0: [ 0.05 -0.04 -1.16 -0.42 -0.57 -1.09 -1.22  0.61]
1: [ 1.18 -1.27  1.82 -0.25  0.68  1.03 -1.72  0.12]
2: [-1.1  -1.97  0.68  0.92 -0.14 -0.9   2.19  0.15]
3: [-0.18 -0.52 -1.23 -0.65 -0.53 -1.11 -1.75  0.41]
4: [ 0.12  2.1   1.43 -0.52 -0.91  1.08  0.45 -1.28]
5: [ 0.67 -2.57 -1.82  0.23  1.21 -2.06  0.98  0.54]
6: [ 0.86  1.52 -0.29  0.3   1.24 -1.69 -0.03 -0.56]
7: [ 1.05 -1.18  1.25 -0.64 -0.33 -1.39 -1.75 -0.47]
8: [ 1.3  -1.2  -1.35  0.1  -0.38  0.72 -1.24  1.51]
9: [ 1.32  3.71  1.4  -0.56 -0.38 -1.77 -0.16 -1.2 ]
10: [ 0.75  0.22  0.53 -0.16  0.14  0.44 -1.22  0.81]
11: [ 0.46  1.53 -0.09 -0.64  0.11  1.88 -0.78  1.3 ]
12: [-3.41  1.74  0.03  1.08  0.5   0.52 -1.67 -2.01]
13: [ 0.6   0.79  0.09 -0.77 -0.04  1.52  0.28 -0.51]
14: [ 0.22  2.58  0.36 -0.21 -0.44  0.2  -0.06 -0.32]
15: [ 0.37 -1.88  0.62  0.91  1.15 -0.59 -1.2   1.11]

[ 0.37 -0.75  1.48 -0.41 -0.19 -1.67 -1.11  0.08] : 7 10 15
[-0.94 -1.   -1.27  0.34  0.28 -0.24  1.19 -0.22] : 2 5 0
[ 0.94 -0.16 -0.1  -0.38 -0.31  0.74 -1.37  1.09] : 10 8 11
[ 0.18  1.85 -0.22 -0.36 -0.27 -0.27  0.49 -0.58] : 14 13 4
[-0.66  0.22  0.18 -0.08 -0.66  1.09  0.74 -0.22] : 13 4 14
[ 0.23 -2.76 -1.38 -0.43  0.02  1.6  -0.87  0.27] : 8 15 3
[-0.41 -2.02  1.9   0.9   0.06 -0.59  2.7  -1.17] : 2 15 5
[ 0.73 -0.76  1.03 -0.37  0.24 -1.78 -0.3  -0.48] : 7 6 10
[-3.32  0.   -1.2   1.13  0.13  0.51 -1.64 -1.86] : 12 3 0
[ 0.69  2.77 -1.14 -0.44 -0.28  0.17 -0.4  -0.73] : 14 13 6
[ 0.4  -1.16  0.39  0.5   0.72 -1.   -1.25  1.15] : 15 10 0
[-0.03 -1.58  0.35 -0.26 -0.17 -0.53  0.88 -0.01] : 2 15 0
[ 0.26 -2.69  1.4  -0.2  -0.36 -1.74  1.6   0.9 ] : 2 5 15
[ 0.09 -1.23  0.45  0.3  -0.49 -0.01  1.29 -0.47] : 2 13 10
[ 0.97  0.26  0.68 -0.17  0.88  0.35 -0.78  0.9 ] : 10 1 11
[-1.38  0.    0.25  1.45  0.08 -2.27  2.61  1.26] : 2 6 5
[-1.06 -1.96  0.29  0.55  0.78  1.92  1.62 -0.66] : 2 13 15
[-0.06 -1.55  1.68  0.66  0.13 -0.08  1.65 -0.66] : 2 15 13
[ 0.63  4.25 -2.24 -0.45 -0.1   0.29 -0.19 -1.21] : 14 6 9
[-0.17 -1.59  0.06  0.24 -0.73 -0.38  1.99 -0.04] : 2 5 13
[-1.4  -0.44 -0.17  1.21  0.11 -1.19  2.54  0.61] : 2 5 6
[ 0.39 -1.83 -1.62 -0.05  0.47  1.37 -0.91  0.57] : 8 10 3
[ 0.64  1.56 -0.16 -0.4  -0.41 -0.45 -0.13 -0.27] : 14 6 13
[ 0.88 -1.15  1.16 -0.65 -0.23 -1.39 -1.62 -0.31] : 7 10 1
[ 0.91 -2.92  0.99 -0.37  0.51  2.36 -1.12 -0.36] : 1 15 10
[ 0.4  -0.68  0.27 -0.76  0.67  1.67  0.8   0.32] : 13 10 11
[-0.71  0.5  -1.41 -0.14 -0.55  1.16  0.75 -0.03] : 13 11 14
[ 0.98 -0.53  0.02 -0.36 -0.53  0.03 -1.38  0.76] : 10 8 0
[ 0.43  3.11 -0.1  -0.68 -0.96  0.16  0.1  -0.89] : 14 4 9
[ 0.12 -1.99  0.57 -0.03 -0.06 -1.34  1.53  0.63] : 2 5 15
[ 0.45  2.54  0.04 -0.7  -0.84 -0.48 -0.2  -0.33] : 14 4 9
[ 0.86 -0.33  1.6  -0.47 -0.67  0.27 -1.08  0.91] : 10 1 7
[ 1.29 -2.28  0.05  0.48  1.15 -1.2  -1.02  1.12] : 15 5 7
[-0.31  0.25  0.64  0.61 -0.62 -0.92  2.48 -1.14] : 2 4 6
